Each row has a name. Each piece below is followed by the name of the row it came from, unless a question asks for something else. Each question is about the rows just above it.

[122 119 120 104  87 118 159 137 165 151 123 159 157 103 185  91 145 120
  98 171 101  90 171  86 112 150 103 200 163 146 140 228 145 164 197 128
 159 155 129  99 123 125 146 168 125 125 157 101 100 145 141 135 146] -> (76)
[ 74 133  65 118 130 134  85 137 102 136 136  76 137 124 116 127  81 137
 152 115 103 124 129 150 135  63  86 130 130 105 168 154  81 172 142 133
  63 147 161  91 140 113 182 131 128 119 137 112  82 143 151  47 112] -> (39)
[150  72 135 156 132 127  98 135 155 166  72 104 164  98 196 124 149 108
 113 161 102 105 146  97 145 133 121 111 128 118 112  92 149  93 132 171
  67 147 110  99 137 161 122 175 122 150 164 119 132 153 141 139 142] -> (141)
[153 121 134 109 125  76 102 145 162 166  77 180  53 156 144 120 150 152
 133  83  97 143 132 150 129 168  92 115 105 103  96  73 150  91 106 149
 115 121 113 177 148 163 104 144 126 110  53 138 155 142 113 162 146] -> (134)
[ 70 170 130 158 130 187 154 119 137 155 134 111 119 105 129 119 150 102
  83 139 108  89 147 111 155 140  96 175 146 154  97  81 150  92 109 146
 111 121 113 106 147 160 107 124 126  91 119 142 152 143 113 147 146] -> (148)
[151 161 169 143 125 117 164 134 184 149 126 107 126  85 106 183 143 147
  93  92 101 122  73 115 168 137  93 102 100 161 123 187 143 191 123  68
 193 109 139 131 150 141 136  66 148 103 126 145 118 119  82 158 166] -> (150)
[ 88 151 122 119 122 104  87 169 165 160 111 134 124 147 117 117 139 109
 141 182 100 130 142  76 109 176 103 109 151 129 151 192 139 177 182 130
  87 155 135 135 127 124 170 174 128 139 124 100  77 151 145  74 145] -> (79)
q: [111 134] => (79)
q: [165 160 111 134 124 147] => (79)
q: [122 119 122 104  87] => (79)
Put [ 74  76  77  87  87  88 100 100 103 104 109 109 109 111 117 117 119 122
 122 124 124 124 127 128 129 130 130 134 135 135 139 139 139 141 142 145
 145 147 151 151 151 151 155 160 165 169 170 174 176 177 182 182 192] back in order: which row is it? => (79)

[166 183 178 124 194  85 200 137 149 108 188  72 111 117 120] : (70)
[123 111 144 124 150 187 124 121 121  81 118 201 196 124 139] : (167)
[155 112 161  95 151  97 147 106 122 140 128 187 149 111 144] : (86)
[106 113  88 150 125  94 100 130 109 109 153 133 185 141  90] : (38)
[123 111 144 124 150 187 124 121 121  81 118 201 196 148 142] : (163)
[155 112 161  95 151  97 147 156  95 175 119 127 111 105  99] : (186)
[125 143 156 149 147 119 117 130 134 112 123  71 126 108 156] : (219)
[ 99 130 106 120 135 143 111 135 125 133 136 134 131 136 113] : (210)
[ 72 111 124 149 178 200  85 120 188  45 108 117 183 138 194] : (102)
[106 124 141  89 162 107  94 111 197 159 117  98 100 129 198] : (153)
[145 157 143 156 113 102 129 153  71 137 140  76 107 100  88] : (74)
[ 72 111 124 149 178 200  85 120 188 166 108 117 183 138 194] : (52)
[ 72 111 117 120 166 183 178 124 194  85 200 137 149 108 188] is which row reordered? => (70)
Which row holds [162 107  94 111 197 159 117  98 100 129]? => (153)
[149 178 200  85 120 188 166 108 117 183 138 194  72 111 124] is which row reordered? => (52)
[113  99 130 106 120 135 143 111 135 125 133 136 134 131 136] is which row reordered? => (210)
[112 161  95 151  97 147 156  95 175 119 127 111 105  99 155] is which row reordered? => (186)

[128 139 125 126 129 160 121 111 128  64 132 173 128 118 117 126 138  52]  (80)
[125 160 122 123 129 160 127 129 128 156 132 100 128 132 131 129 124 156]  (93)
[126 128 139 125 129 160 126 124 128 146 132 104 128 130 129 129 126 142]  (71)
[129 129 108 130 127 160 126 138 128 110 131 163 128 126 129 127 130 117]  (30)
[127 129 112 129 127 160 127 138 128 120 131 151 128 127 130 127 129 127]  (97)
q: [127 160 127 138 128 120 131 151 128] => (97)
q: [129 160 121] => (80)
Where do [126 128 139 125 129] appear? => (71)
Which row holds [126 129 160 121 111]? => (80)

[105 116 127 111 123 148 143 128 108 158 128 109 131 110 162 141 124 120]  (128)
[209 121 129 226 124  82 213  45 192 178  86 160  81 216  77 162  67 166]  (67)
[ 76 160  81 178 192  67 213 226 166 129  45 124 121  82 216 209 162  86]  (65)
Which row holds these entries in another order? [131 110 162 141 124 120 105 116 127 111 123 148 143 128 108 158 128 109] => (128)
Which row holds these entries in another order? [209 162  86  76 160  81 178 192  67 213 226 166 129  45 124 121  82 216] => (65)

[112  77 197 147 141 127 104 156 133] -> (120)
[130 108 233 144  91 141 120 103 160] -> (64)
[123 117 111 128 125 134 169 116 112] -> (37)
[108 101 121 129 175  97  91 124 130] -> (129)
[135 153  93  93 155 136 121 160 162] -> (183)
[117 111 125 125 154 178 111 113 139] -> (194)
[136 162 132 121  83 121 187 127  96] -> (195)
[112  96 197 147 141 127 104 156 133] -> (169)
[ 94  77 114 129 136 164  99 115  94] -> (131)
[141 108 233 130 103  91 120 144 104] -> (165)
q: [141 108 233 130 103  91 120 144] => (165)
q: [117 111 128 125] => (37)
[112  96 104 127 156 141 133 197 147] is which row reordered? => (169)
[111 112 116 117 123 125 128 134 169] is which row reordered? => (37)
[233 130 103  91 120 144 104] is in which row? => (165)
q: [111 125 125 154] => (194)

